rotation ticks, each row followed by its count of ticks:
The counts run from 0 to 479.
[138 133 149 140 109  73 173 121 181  96 127 121 160 139 135 140 112 137
  91 132 145 131 157  90  82 131 129 151 105 100 125  80 113] => 189
[ 81 124 167 133 105  92 147 192 146 153 121 155 127  80  93 150 127 122
  87 108 149 132 122 125 131 104 119 128  94  92 126 121 144] => 113
[125 111 126 116  89  49 140 148 162 124  98 166 150 135 148 159 148 103
  89 127 120 129 126  92 122 120 111  90 123 111 151  87 113] => 159
[117  92 113  94  50  72 157 144 146 128 135 153 137 112 160 155 140  82
 116 124 137 153 138 137 114 118 158 117 145  96 113 103 133] => 337
[166 105 148 114 100  59 150 133 155 117 125 148 152 149 151 156 162 112
 101 131 122 146 122  66 100 131 112 106 126 110 143  84 130] => 422
[147 118 194 145 130  89 113 130 191 133 139 135 112 116  94 152 160 129
 111 148 111 152 107  61 110 124 103 147 114 122 116  85 143] => 439
[105 124 163 146  88 122 134 125 176 130 179 139 104  90 123 140 165 123
 121 152 107 168 112 102 118 134 103 153 136 111  68 116 170] => 261
[110 145 144 129 101  98 140 111 186  93 151 137 128 131 137 124 149 154
 128 182 134 147 132 123 114 125 124 192 123  93 105 103 160] => 476
[109 143 134 123  91 104 180 136 170 100 151 138 150 106 147 128 139 140
 119 155 139 157 154 136 103 126 133 178 120  62  96 125 165] => 278
[127 128 168 132 131  75 159 156 149 108 148 145 144 136 133 159 157 166
  93 133 153 123 100  81 116 112 111 152  98  80 153  97 165] => 222
[128 142 153 141  81  89 127 123 172 136 142 140 134 136 113 115 160 127
 104 140  98 184 136  75 132 159  73 136 106 138 104 106 154] => 236
[ 76 145 165 124 101  77  96 118 173 121 144 119 110 135 111 151 117 149
  96 152 149 131 107 104 133 127 126 175  98 134 131  69 143] => 412
[169 111 154 104  92  66 119 107 164 124 135 150 128 154 134 144 179 117
 140 160 110 164 124  82 107 129 132 151 125 120 126  84 148] => 10
[123 105 186 121 106  77 113 136 170 157 125 124 110  95  85 170 112 114
 102 119 148 139 124 101  94 104 156 147 102 115 123  74 117] => 379
[100 125 134  81  90  56 126 165 152 138  94 174 131 127 130 144 159 103
 110 146 134 145 122 134 152  95 132 126 101  97 167 105 142] => 332
[153 107 169 100  77  92 149 151 125 167 148 155 134 112 119 134 174 113
 122 107 114 188 120 101 123 133 124 125 112 110 124 124 186] => 54
[114 160 165 139  97  94 133 116 161 136 162 123 136 117  99 125 126 164
 108 116 132 145 139  89 119 153 101 180  77 101  94 110 155] => 234
[105 145 148  98 104  72 130 159 156 130  99 172 132 127 121 127 172 135
 111 166 135 147 112 133 148  99 115 156  94  85 151 121 167] => 69
[139 120 141 119  75  79 116  92 180 115 149 126 123 155 138 135 144 114
 121 159 114 173 130  90 110 151 121 159 137 142 116  70 144] => 212
[128 135 196 129 132  77 101 128 165 140 138 140 109 118  92 153 153 158
 111 146 138 134  95  86 122 122 119 170  84 114 129  84 150] => 440
[ 57 124 135 144  87  78 141 171 141 125 141 147 142  95 131 161 112 129
  76  96 155 110 106 109 128 131 114 117 105  95 125 102 134] => 372
[ 93 146 115 118  69  67 123 102 156 103 151 144 143 159 163 129 141 146
 110 150 128 142 120  98 141 149 101 154 113 129 128  83 149] => 215
[ 55 135 118 125  84  61  99 131 171 119 120 158 130 124 138 149 123 127
  99 144 137 109 118 119 147 124 107 134 105 122 124  83 111] => 154
[ 73 119 127 124  66  82  93 118 179 131 125 138 110 123 122 145 127  88
 102 144 119 165 120 118 143 139 124 129 139 153 118  79 124] => 151
[ 93 132 115 116  52  61 103 104 162 134 124 141 135 132 133 139 111 111
 109 125 122 141 147 106 127 152 114 130 105 139 108  75 113] => 385
[ 60 131 161 112  83  95 106 154 155 152 130 154 101  94 104 142 142 125
 121 143 137 143 108 143 153 110 133 172 104 104 111 117 164] => 89
[164 124 172 115  96  93 127 107 182 137 138 136 126 134 109 123 160 113
 129 157 109 193 147  95 107 134 123 164 116 128 111  95 153] => 471
[ 93 126 173 121 110  66  90 142 154 149 121 141 111 126  97 158 127 137
  95 136 144 121 101  89 141 121 111 144  89 133 148  77 133] => 178
[107 137 151 131  92  87 165 161 132 118 153 141 151 142 142 126 159 146
  83 123 130 164 112  87 144 144  87 132 102 110 144 116 189] => 21
[156  91 159 122  98  75 145 143 136 125 157 148 133 136 150 163 174 119
 102 130 124 163  91  68 113 131 117 114 138 108 134  94 167] => 224
[122 113 177 118  94 108 131 141 160 158 155 149  96  69 107 152 154 126
 139 136 132 152 111 125 108 104 152 168 118  84  80 127 160] => 290
